rotation ticks, each row followed by its count of ticks
The counts run from 0 to 83.
[119 104 139 111 193 168 135 106 140 139 135 132  72 105 124  80  95 167
 130 123 122 102  92 154 123 164 109 144 142 141 139  90 201 104 144 123
 102] | 1
[162 121 141  85 166 138  90  96 121 138  97 153  89 125 117 132 126 176
 114 158 141 156 136 160 180 138 152 191 142 138 133 126 165 112 136 116
 152] | 48
[175 109 133 168 116 130 140 157 129  75 140 115 103 186 134  87 143 148
 136 110 156 109 166 104 143 143 144  89 120 159 134 103 151  64 153 147
 115] | 21
[197 112 193 152 138 135 117 178 108 101 116 112  95 199 120 125 166 163
 132 146 127 107 180 127 149 154 152 133 128 137 142  87 149  69 149 121
 158] | 6
[149 100 137 170 121 139 127 159 130  77 139  93 131 200 131  79 163 170
 134 115 138 124 101  99 129 134 137 115 106 155 135 100 131 108 119 171
 107] | 4
[158 127  92 110 173 156 128  93 121 101 147 154  99 134 129  84  86 182
 126 119 126 132  88 174 141 143 106 170  84 171 129 117 170 154  97 140
  90] | 34
[120 105 141 124 172 140 136  94 126 105 124 127 104 112 115  70 117 207
 109 132 134 143  96 155 152 166 108 170 144 135 152 123 188 108 183 140
 126] | 41
[154  93 169 111 176 126 128 108 112 119 100 135  76 131 108  97 144 191
 124 137 125 140 109 139 152 173 145 158 159 140 135 109 173  93 181 132
 153] | 24
[185 127 152 161  97 144 129 137 154  91 141 149 107 163 124  95 130 121
 105 145 124 105 182 136 163 134 137 128 122 135 149  90 169  47 155 107
 142] | 38
[177 101 197 113 160 146 110 146 104 134 116 130  96 158 119 116 156 153
 137 170 117 130 152 137 144 156 167 153 163 131 146 120 151  79 157 118
 163] | 7
[129  96 142 101 169 107 145 129 112 145  76 134 100 108 142  94 113 148
  88 167 121 147 139 163 171 167 147 188 172 139 158 163 143  83 171 122
 138] | 80
[165 111 130 126 123 123 113  99 142 109 126 170 104 141 122 107 115 127
  98 137 115 124 192 154 182 146 111 149 149 132 143  91 178  61 152 104
 129] | 55
[ 90 111 106  99 171 106 136 107 109 137 108 118 105  94 145  78 114 185
  92 142 121 166 110 162 155 148 123 196 177 134 170 145 126 116 162 119
 112] | 81
[136 127 105 155  79 105 136 147 132  73 159 130 129 152 158  74 117 150
  87 127 147 107 143 133 155 154 124 118  95 156 154 118 134 101 125 173
 100] | 76
[168 116 152 131 160 121 120 120 133 110 108 142 101 148 124  86 103 132
 110 137 118 112 175 124 168 161 135 149 148 138 165 103 187  54 189 104
 135] | 39
[141 116 102  93 186 124 115 101 115 128 108 120 108 111 139 135 120 178
 106 154 143 153  95 154 160 149 151 197 148 152 159 139 142 118 153 149
 113] | 65
[140 131 107 130 175 167 141 110 116 105 159 133 124 143 128  69  97 186
 126  91 123 115  92 146 133 125 101 126 102 139 127 103 185 127 107 147
  85] | 18
[115 105  99 105 156 146 124  89 139 131 121 159 106 104 131  63  98 137
  90 125 101 119 121 171 162 161  98 144 141 163 152 116 164 108 141 114
  90] | 73
[194 127 161 109 126 123 104 136 126 104 129 137 107 195 121 136 154 133
 135 146 142 159 180 126 149 128 164 164 110 140 139 127 155  98 125 120
 139] | 30
[161  99 116 138 183 150 136 110 109  98 119 100 124 124 140 109 139 202
 131 126 150 145  66 151 134 134 154 172 113 150 142 131 140 129 119 176
 108] | 26
[161 118 108  83 189 174 120  79 136 116 131 155  99 109 135  96 104 157
 123 110 135 142  95 172 145 147  98 175 132 159 132 114 172 121 131 111
 111] | 33
[132 121 106 161 101  94 146 150 123  78 143  88 132 165 146  94 134 165
 105 115 149 134 137 133 163 139 134 142  99 152 157 114 139 123 138 170
  94] | 60
[210 114 147  88 169 126  93 112 130 128 125 158  79 152 114 138 128 119
 122 156 132 144 176 139 183 137 151 178 129 134 133 114 174  82 123  78
 157] | 31
[163 113 130 121 185 160 132 113 108 119 136 111 102 142 128 112 143 181
 138 133 147 152  46 148 118 146 150 181 106 146 124 129 157 142 106 148
 101] | 10
[143 119 119  92 172 114 102 102 107 147  93 131  97 115 129 125 114 159
 117 153 134 157 131 173 154 165 160 186 160 158 160 152 158  91 174 133
 120] | 64
[174 135  75  95 122 131 133 127 126 106 152 119 123 148 149 105 139 172
  89 127 155 168 103 147 167 130 151 200  74 149 158 155 120 163  78 170
  83] | 67
[143 119 120 125 183 166 113  86 133 122 146 157  91 117 122  70  91 185
 119 112 111 124  95 165 132 157  92 155 116 143 143 109 196 112 127 109
 121] | 17
[172 137 140 104 132  98  98 103 129 142 128 163 100 144 121 119 111 104
  82 140 135 129 197 133 183 145 126 158 121 145 153 124 162  89 126  83
 156] | 71
[176 121 151  94 183 152 118  81 123 133 124 160  57 136 119  92 107 148
 116 133 119 134 139 160 136 154 107 150 141 134 139  96 189  95 114  88
 133] | 16
[163 108 155 106 212 151 128 102  99 137 121 132  94 140 119 109 137 193
 127 139 127 153  71 153 122 142 155 172 141 149 115 127 147 132 133 140
 117] | 9
[162 135  98 161 120 142 150 132 114  74 120  80 134 134 148  81 129 192
 106 112 162 147  83 135 148 133 145 160  74 160 148 128 133 141 135 183
  87] | 43
[214 125 142 129 108 139 106 157 125  78 128 126 121 205 129 129 147 139
 115 122 157 150 162 117 159 121 165 151  89 146 136 118 154 112 112 154
 122] | 29
[201 117 166 129 145 142  99 148 127  92 130 160 106 181 108 146 145 126
 133 117 121 136 183 114 153 139 146 138  97 129 126 127 159  81 117  95
 145] | 14
[169 100 167 104 144  98 110 129 105 121 101 123 101 141 122 117 139 137
 103 164 139 138 184 128 176 161 165 170 153 135 161 144 152  72 181 117
 158] | 63
[136 128 151 130 190 134 120 101 114 132 112 134  99 121 126  83 108 159
 106 130 111 110 149 165 176 173 108 148 172 133 143 118 192  71 194 116
 127] | 40
[127 107 100 136 176 132 148 118 104 102 109  87 128 122 152  76 126 201
 102 120 131 133  64 149 148 133 131 162 131 152 155 128 153 116 163 145
  85] | 42
